Each path below is one point turned by a fixed rotation once a step. After each direction that follows a path, write how fast that rotation turns it, in degrees a step (0 if it stays still).
Each turn is a multiple of 5 degrees from 10 to 175, or 0.
Each row of a path follows its step; steps can be skipped.
path 1
step 0: [ -4  -1   7  -1   5   1  26  -3   0   6  26  11   3  10   2  -4   5   0
  -6   6   4   4  -6   2   8   5   2   5   6  -5  -5   8   4   4  -7  16
  -4  20   1   2  10  11 -13  19   7   3  -6   2   4 -19 -12   6   8   1
   3  -2  10 -14   6   5  11 -17   7   7]
step 1: [ -5   4  -6  -3   7  -6  14 -20  -7  11  -4 -14   2  -5  -4 -20   5  10
   3   9 -10   3   4   7  -1   4  -5  -1   1  -8  -6   2  -3 -11 -13  -6
  12   6   0  -8   6  20  19  -2  -1  -2   2   4  -2   3  -6   3  -4  12
   1  13   3   5  26 -12  20  -2  10   4]
step 4: [  3 -10  -2  -6   5   2 -16  -5 -11   6   8   3  -4 -12   5   3   2  -5
  -1 -10 -18  10   5   5  10  12   8  22 -13  -9   0  -1   4  10  12  -6
 -14  12  10  -4  -4   1  -4 -16  26  -1  -7  -1   3 -14  -2  -5 -10   2
   5 -12   7  -1  -2  -3   6   0   1 -18]
step 5: [  2 -10 -15   7   1   2   5   1 -13   1  -2 -13   6 -14 -17   3  -5   6
   2  -3  -7   2   2  -3  10   3  -5  16 -13 -13   7  -1 -17   0  -3  17
  22  -2 -14  18 -18   3  -3   2  12   6   3   9  -2 -10   8   4  15  -4
   6  -2  -8  -7 -13  -2   7  -1   8  -3]
step 6: [ -4  -1  19  13 -12   7   7  -4  -6  17  26   2  21  -1  -2  -9 -12   5
   1  10   4  -2   5   0  17   5  10  15   7  13  -6 -10  11   2   2   8
  10   1   2   9   1  -8  -4  10  15   0   2   5   9  -8   0   1   0   3
   7 -13   3  -3   5  -6   9  -1   6  17]
step 7: [ -9   8  12 -11   2   1  -1 -16   3  12   0 -20   3 -17  -4 -14  11  -3
 -14   2   0  -2 -11 -18   3  -2   2   2  20  -8  10   9  -7 -12   2  -1
   7   4  -1  -4   5   3  12   3  15   0  -5  14   3  14  -4  11   4  -5
   6  10  -1 -14  10  -5   8   0  16   7]
step 8: [  3  -6  10   5  11   2  -1  -8  -7   1  -4   3   3  11   0 -19   9   4
 -21  -2   5  -1   4  -2 -12  -6   6   7   2   5   1  -3   3  10   7   2
   8   2  11   4   9  29   5   2   6  19   5 -14   3  -5 -10  -5   2   0
  -9  -8   0 -18   8  -7 -21   4  17   1]
step 10: [  0 -12   3   4  10 -12 -11 -14   0   3   7  -6  -5   2  10  -1  -8 -12
   5   4  -7  -2   6  -5   3  -9  15  10 -13  -1   2   7   1   4   5   0
   6  -1  14  -3   0  15   3 -10   6   5  11  -5  -2 -20  11  -8 -13  17
   2   9  12  -3  -2  -7  25  12 -13 -14]
step 12: [  3   6  11  -5  -3  13   3   6  -5   5  10  -9   4   5  -7  -2 -11  -1
  -2  -9 -16 -10   2  -3   4  13   9   0  -1   9  14 -11   4  17  15  -8
  20  18   6  -6  -2 -13  -8   7  -3   3   3   0   9 -19  11   3  13   6
  11 -14   4  -3  15  -5  11  -5   7   1]
step 13: [-13   5  11 -12   1 -13  -4 -12   4   4   3  -8   9 -20  -8 -13   1   8
 -13 -16  -9   7   7   2  -7   4  -2   1  -8  -7  -1   5  10  -2  -9  -2
  -9  12  -6  -2   1  -5  -8   8   6   8  -1  22   3  -8 -13  16  18 -11
   2   2   8 -11  -6 -12  11  -1  11   0]
[ 4  1  4  3  5 -4  1  2 -2  1 -1  1  0 -1  1 -3  2 -2 -2  1  0  1  0  4
 -3 -3 -2 -1  2  0 -2  3  2 -1  0  0  0  2 -1 -2  1  1  0  4  1  1  4  2
  0  2  2  0  0 -5  1  2 -1  3  4  0  0  0  4  3] => 55
[-3  2 -2 -1  2 -2  0 -2 -1  2  0 -1 -2  0  1 -1 -3  0  3  0  0  1  1 -4
  3 -2  0  4  1  1  2  0  3  1 -2  1 -7  0  3 -5  1  1 -2  2  0 -2  1  2
  0  2  0 -2  4 -2 -1  0  3  0  1  4  4  3 -1  1] => 115
[ 1 -3  3 -1 -1  0  2  2  0 -1 -1 -4  0  2 -2  0  0  5  3 -2  1 -2  5  2
 -1  0  2  3  5 -1  1  0 -1  4  0 -1  1  0 -4  2  2 -1 -1 -3 -2  2  2 -2
 -1  1  3 -2  5 -1 -1 -3  1  2  0  2 -1  1 -1  2] => 110
[ 1 -1 -2  2 -1 -1  2  0 -1 -2 -1  1 -4  1  4  4  1 -1  2  3 -2 -1  1  4
 -3  1  2 -1  2 -1  2  3  1  1 -2 -2  0 -1  2 -1  5  1  5  2  1  0  0  0
  3 -3 -3 -3  4  5  1  5  0 -1  2  0 -1  2 -1 -1] => 45
[-4  0  0  1  2 -3 -5  0 -1  0 -2  2  2 -1 -2 -1  0  2  1  4  4  0 -1  0
 -3 -1  2  1 -2 -2  4  5 -3  3  1  4  0  1  0  0 -3 -1 -3 -3 -1  3 -1  1
  0  0 -2 -1  1  0 -4  5 -1  0 -2 -2 -2  1  2 -1] => 125
[-2 -1 -3  1  0 -2  0  1 -3  2 -1  1 -1  0  1  3  1  2  2  2  1  4 -1  2
  4  2  0  6  2  0 -1 -1 -1 -4 -1 -3  2  2  1  2 -2  0  2 -3  2  2 -2  1
  3  3 -1 -2 -2 -2  3 -2 -1  1 -2  2 -3  0  5  3] => 25
[-2 -2  2  0  1 -3  4 -3  0 -1  0 -1  0 -2  1  0 -5 -2 -1  0  2  0  4  0
 -3 -1 -1 -3  2 -1  1  1 -1  0  0 -3 -3  4 -1 -2 -1  1  4 -5  3 -1 -3  6
 -2  0  4 -1 -3  0  0 -2  1 -1  0 -2  0 -1  0 -3] => 120
